One turning vector, and how many steps it has turned:
The counts run from 0 to 311.
[116 149 136 115 102 107 163 141 153  63 126 162  79 112  97 117 147 131
 102 154 111 132 138 153 163 169 134  85  80  94 112 120 172 153  90 144
 140 151 130 121  97 106 121 132 127]
22
[184 102  92 132 126 112  85 100 121 134 166 109  89  84 114  75 129 134
 125  94 171 127 132 128 112 147  85 103 134 148 128 106 126 122 145 122
 108  66 142 131 109  93 157 107 124]
169
[134 115  86 138  91 143 125 115 134 146 142 177 146 136 101 115 133 111
 111 110 171 140 142 158  82 107 137 104 126 146 134  86 170 132  69 122
  95 147 103 122 182 140 167 136 115]
298
[164 142 121 126 133 119  90  67 134 128  84 160 110 100  58  72 158 145
 108 115 137 160 137 112 115 144 143 129 115  96 111 106 169 165 138 141
 128 123 133 112 129 156 153 121  88]
8
[138  93  94  93 101 151 143 133 147 172 163 118 133 152 158  99 137 183
 117  97  90 105  74 129  83 137 144 130 127 123 148  93 126 162 150 122
 154 120 126 113 137 161 124  89 120]
130
[127 135 183 149 160 134 114 115 145  78 114 137 137  99 128 141 128  83
  91 136 140 125 124  75 115 129 132 173 142 102 146 190  98 140 109  75
 106  81 136 114 115 137 140 128 141]
201
[140 147 162  70 108  84 135 127 140 131 125 175 105 159  78  89 150 139
 136 143 110 158 152 137 159 144 162 102 152 118 121 124 148 147 152 112
 180 171  90 129 142 130 122 138 123]
242
[170  99 146  99 132  82 113 132 148 153 103 148 106 126  75  67 124 136
 125 124 145 160 136 116 151 155 148  90 157 128 131 111 185 149 113 125
 160 154 132 171 148  73 132 125 101]
244
[137  88  85 140 138 189 125 105 172 112 155  68 133 117 106 112 111 150
  87  89 145  96 119 132 115 145 128 136 100 123 141 142 126 155 162 195
  97  95 140 138 122 121 129 140 155]
143
[139 173 128 112 117 119  91  70 145 121 103 171 119 137  55  93 168 145
 103 125 115 163 149 132 122 126 151 147 111  92 108 111 142 154 138 140
 128 138 112  94 115 165 151 128  97]
7
[128 172 101 128 145 125 144 122  81 122 106  94 115 113  73 108 106 122
 127 104 147 144 154 168 122 117 101  96 102 110 136  85 163 129 101 185
  99 122 112 123 133 181 125 114  75]
310
[138 140 141  83 152 116 124 136 123 123 173 158 107  92 166 127 121 130
 120 139 176 151 140  99 116 162 132 138 169 155 158 113  94 112 126  43
  81  76 103 117 130 122 113 136 114]
186
[171 139  99 101 123 120 139 109  64 126 144 121 161 166 111 106 141  97
 182 121 130 123 126 161 119 104 109 117 165 157 163 114 155 129 147 155
 149 128 134  76 124 167 120  86 113]
92
[144  99 120 141  93 121 143 112 138 106 126 202  85 114 117  87 190 136
 125 163 127 137 132 152 141 179 155 116 125 129 125  90 178 167  80 110
 136 140 136 103 120  98 158 109 158]
24
[166 165 115  97 125 108 145 104 138 136 149 152 117 118 124 103 132 145
 124 128 117 166 153 160 155 196 166 107 150 156 137  83 117 120 102 115
 108 155 101 106  84  83  97 112 121]
27
[ 57  95 120 109 121 183 142 164 176  96 140  90 137 154 150 136 140 150
 104 120 145 101  92  94 126 126 152 142 103 118 160 116 158 177 126 136
 111 133 109 138 160 156 137 119 135]
127
[150 125 104  87 141 104 144 118 141 160 190 116  97  85 106 127  84 165
 118 102 132 124 169 159 100 167 116  82 108 141 153  98  99 116 162 127
 124  81 140 137 137 136 115 167 143]
160
[126 105 153 167 136 143 151 142 100 110 118 139 121  88 127 117 128  86
 127 136 128  93 153 109 168 196 182 136 139 138 150 143 106 131  73 115
  99 126 141 126  94 115 121  85 174]
41
[180 136 111 130 154 127  95  73 133 133  84 146 125  90  61  79 141 131
 121 114 146 156 137 109 118 170 150 117 102 110 124 105 176 156 119 156
 108 116 142 124 134 127 130 125  80]
9
[172  78 108 158 118 140 146 140 105 117 156 164 159 132 121 144  81  87
 109 139 153  89 114 166 104 113 136 102 140 160 142 157 180 143  94 134
 146 145 158 126 151 104 135 118 161]
78
[115 135 156 138  98 132 109 137  76 128 142 178 159 154 118 138  96  87
  97 119 144 103 141 105 107  92 159 117 141 150 124 136 150 143 103  91
 150 165 103 126 173 179 168  90 123]
72
[ 84 118 172 120  70 112 140 181 170 138 127 153 130 151 110 121 148 114
 133 112 102 108 139 138 151 126 175 117 143 128 148 133  91  99  51 104
 145 161 106 130 129 129 131 123 126]
268
[120 162 162  70 109  89 144 131 149 108 143 173 120 160  91 118 148 127
 134 153 125 167 165 122 174 157 170 110 143 138 141 129 143 136 138 119
 168 176  88 119 145 130 104 159 144]
241
[130 150 113  82 125 111 148 163 115 123 153 107 134 185 149 121 120 128
 167 118 146 136  89 145 102 111 113  75 134 158 166  74 179 137 106 120
 142 150 114 125 140 131 105  88  83]
102
[129 152 122 123 148 126 150  93 134 101 133 176 123 102  89 107 165 112
 145 162 151 139 174 122 159 214 181 135 109 123 148 114 143 149 132 136
 107 119 133  85 140 169 110 146 155]
15
[150  90 112  96 114 172 173 157 113 129 149 178 156 112 146 118 143 129
 115 141  99 110 177 149 149 159 153 127 172 153 150 146 110 109  83 120
  97 164  82 100 130 129 139 144 138]
53
[144 134  92 114  91 145 152 137 101 159 156 174 165 129 115 128 129 114
 145 111 118  98 148 159  93 146 156 129 119 133 141 104 114  86 102 153
 114 136 128  84 162 198 100 102 102]
289
[149 169 143 112  94 114  91 101 120  82 132 168 127 165  98  96 159 102
 118 133 144 140 118  69 138 151 159 121 113 117  90 137 181 161 142 117
 168 153 114 106 150 131 128  87 116]
232
[117  65 118 147 145 158 143 139 162 102 110  62 148 150 134 113 147 115
 151 109 144 111  67 132 123 121 129 142 145 143 188 126 165 164 105 149
 112 100 156 137 116 112 148  99 140]
116
[142 136 113 125 108 132 160 134 124 102 183 155 183 160 124 164 103  81
 132 134 158 113 148 171 124 111 143 105 147 192 162 151 136 114  99 130
 124 162 107  97 144 123 123 147 164]
80
[125  79 105 120 146 146 137 130 163 172 166  89 132 125 149 128  80 161
 101  88 132 114  83 130  72 149 175 133 142 145 167 101 121 161 147 122
 115 106 141 152 145 115 100 121 144]
132
[ 98 164 118 101 133 137  99  97 143 153 168  83 124 125  94 118  96 151
 100  79 154 127 162  89 112 152 155 110 102 137 144 104  94 124 172 134
 106 111 102 133 150 186 133 140 128]
149
[142 130  91 131  98 153  87 100 158 145 159  76 121 146 109  98 110 172
  66  61 116 113  87 126  94 107 129 127 119 121 110 111 126 159 161 152
 127 119 112 137 105 115 139 101 110]
141
[127 127 161 125 126 100 139 123 156 100 148 163 130 139  93 129 126  93
 133 155 161 140 136 115 160 182 201 119 138 150 145 153 145 156 119 106
 147 150 137 138 148  94 103 143 181]
239
[134 100 126  98 105 143 118 176 130 143 131 140 147 134 131  89 154 114
 177 118 159 107 122 101 151 191 194 124 142 153 142  94 134  98  97 134
 106 142 103 128 150 116 100  75  93]
261
[112  95 125 151 105 164 129 142 158 133 139 143 178 142 101 133 139 101
 126 104 154  97 142 159 147 133 180 162 162 149 152 150  78  83  80 143
  75 137 111 119 120 119 120 129 150]
277
[175 135 134  98 128 149 142 127 184  69 116 146 149 121  97 130 139 116
  82 141 110 141 130 130 120 137 107 112 105 101 126 191 164 147 116 156
 128 142 113 125 140  91 111 182 109]
219
[163 110 156  85 111  85 116 133 141 153 109 173  89 133  82  69 141 134
 123 128 116 160 146 124 148 137 160  97 167 120 117 113 164 162 139 112
 186 158 115 153 143 108 136 125 112]
243
[147  88 131 153  93 169 128 144 104 114 110 148 144 128 108 105 144  99
  84 120  94  93 150 130 147  89 117 138 149 109 117 178 137 135  89 141
 138 166 107 112 131 146 193 107 125]
61
[124  74 127 115 169 118 173 150 121 111 145 108 120 141 139 133  86 141
 139 140 175 126  91 192 130 117 143 130 157 133 167 120 180 171 147 150
 125 133 152 148 121 114  88 105 142]
105
[124 165 142  88 136 105 124 133 124 120 145 113 108  92 112 107 152 114
 162 123 151 135 171  76 137 152  88 104 117 136 165 104 100 101 119  88
 108  68 121 112 129 178 170 141 108]
176
[163 125 128 117 150 103 138 122 102 146 114 101 156 136  69 129  75  98
 133  97 133 137 156 158 112  83 104  72 157 155 170 132 165 126 100 156
 137 148 128 148 150 132 153 147  95]
85
[153 175 128 162 108 119 119  82 145  77 139 138 121 116  89 126 139 113
 113 125 124 129 110 137 129 181 158 123  76 105 117 132 144 149 111 157
 130 122 169  88  81 100  92  93 137]
12
